(in the rows, 128 means zero)
The rows of Z fall into 3 groups, which share some directions, and each row is roughly a mix of its group's hidden directions.
Z:
[[105 192 145 161 147 157 142 111 148  99]
 [114  46 115 110 139 134 129 135 131 164]
 [152 205 136 158 141 144 109 129 134 104]
 [146  95 148 149 124 103  54 147 112 135]
 [163  87 110  85 108 100 111 157 131 168]
 [158 131 116 116 160 184 170 110 133  88]
 [140 146 143  79 135  64 167 132 126 119]
 [137 175 148 176 135 134  67 127 120 120]
 [103  95 106 128  91  83 112 149 139 178]
 [ 84 153 161 129 153 175 119 107 141  85]
 [181  93 127  95 154 153 103 135  99  96]
 [138 159 139 108 113  69  91 156 165 142]
 [156  73 108  93 131 140 173 119  99 147]
 [122 150 130 162 151 199 153  99 139 115]
 [ 81 119 159 124 107  91  99 148 144 177]
 [178 175 145 114 166 147 147 130 117  88]
 [123 125 135 115 163 164 185  86  97 138]
 [119 121 139 107 120  52 134 119 110 173]
 [ 75 130 127 113 103 143 138 156 160 184]
 [199  97 107 125 140 145  96 132 100 112]
 [201 152 114 148 152 143 122 112 119  92]
 [124 170 133 109 164 154 169 100 140  80]
 [ 53 120 158 112 135 126 162 112 125 102]
 [141 152 141 154 157 203 110 125 105 131]
 [171  88 102  91  83 152 156 122 130 119]
 [199 124  86 108 125 125 167 140 130 128]
 [ 81  91 129 140  88  86 101 140 145 154]
 [101 163 125 105 124 120 193 121 174 127]
 [203 142  96 111 142 118 144 151 120 103]
 [170 137 141 111 171 188 124 124 105 105]
 [139 160 162 163 156 147  91 109 104  84]
 [167 108 140  75 104  84 118 167 131 122]
 [159 164 102 146 103 107  90 155 177 139]
 [107 163 126 105 120 159 167 138 180 165]
 [116 114 123 164 145 204 141 102 112 139]
 [ 95  92 180 140 154 106  83 126 105 127]
 [164  87  82  91 124 104 167 144 120 133]
 [104 131  72 122  99 121 188 102 122 133]
 [191 128 141 111 169 133 142 104  88 106]
 [156 155 183 138 146 137  82 122  98 100]
 [ 97 151 120 114 150 153 198  98 128 111]
 [159 138  90 142  89 131 122 158 185 106]
 [183 128  99  76 135 111 167 138 124 109]
 [133 163 159 126 110  65  95 165 136 133]
 [ 97 106 123 117  92  61 137 136 142 164]
 [180 145 136 146 127  98  69 156 114 116]
 [141  83 104 101 117 152 130 125 111 195]
 [108  90 145 107 150 189 136 104  89 132]
 [ 94 129  96 157 132 171  69 119 136 105]
 [171 138 114  86 154 143 187 109 122 112]
 [172 164 123 169 140 150  74 142 137 113]
 [147 197 146 166 154 145 110 115 133 105]
 [143 144 132 170 117  63  85 118 123 109]
 [129 104  90 150 102 125  60 130 131 162]
 [116 149 129 108 125  40 137 126 128 139]
 [ 86  93 145 125 106  76 102 141 121 169]
 [135  75  82 103 141 105 171 150 145 130]
 [ 78 156 122 190 121 105 101 139 146 117]
 [101  96 162 131 136  83 136  98  75 117]
 [152 163 100 174 142 155 178 107 145 134]
 [139 110 128  98 149 179 182 113 144  93]
 [112 108 123 149  95  89  74 153 141 167]
 [ 75 145 124 177 152 167 127  92 122 128]
 [199 119  86 119 124 143 168 139 127 133]
 [145 126 120  83 139  70 178 126 104 133]
 [104 122 126 103 145 166 201 108 131 111]
 [101 179 144 193 125 128  97 118 132 120]
 [ 77 110 188 122 127  95 139 136  99 145]
 [177  98  92  99 105 102 100 159 149 137]
 [ 89 155 106 115 146 113 185 106 102 160]
 [ 54 161 148 138 115 111 151 124 156 139]
 [101  88 113 124  83  90 112 147 146 172]
 [ 98 126 175 149 158 145 120 102  70 119]
 [161 133  96 159 110 177  89 142 163 115]
 [167 124  78 161 118 171 107 136 147  97]
 [156  94 103  84 137 132 181 117 133  91]
 [192 142  93 100 128 124 159 148 145  97]
 [171 100  90  77 117 125 162 144 151 143]
 [112 186 133 166 144 165 134 114 151  91]
 [ 73 110 147 132 149 118 148  94  83 162]
 [130 132 190  64 137 141 120 106 139 121]
 [194 133 115  83 136 109 160 146 108 115]
 [137 158 113 160 152 185 168  98 142 117]
 [186 114 111 108 133  84 129 171 138  98]
 [181 154  67 142 134 117 145 128 107 102]
 [ 90 102 121 151 114 134  63 113 117 167]
 [131 176 138 145 188 164 144 117 129  97]
 [144 186 144 134 165 181 142 118 137 104]
 [147 102 171 121  97 151  76 134 145 165]
 [ 95 173 125 182 129 139  99 120 167 109]
 [197 124 123 119 162 169 123 120  99 109]]

Here is one row of each group, with its name. Which group are the others in?
[ 91 118 143 151 101 108  58 149 139 138] | (101)
[144  94 127  59 144 132 176 127 124 119] | (24)
[123  77 117 104  71  85 128 146 140 142] | (50)

[140 149 122 178 101 142  61 118 115 139] | (50)
[113  78 140 139 118 115  71 133 111 174] | (50)
[198 108  98 111 143 164 120 136 124 101] | (24)
[149 126  70 108 138 145 185 141 160 133] | (50)
[151 176 128 130 124 130 122 148 181  74] | (101)
[144 105 109 160 126 196 113 105 123 165] | (101)
[ 94 156 144 170 150 185 134  99 143 113] | (101)
[118 100 124  72 113 113 172 132 120 178] | (50)
[164  63 112  91 130 141 128 137  93 147] | (24)
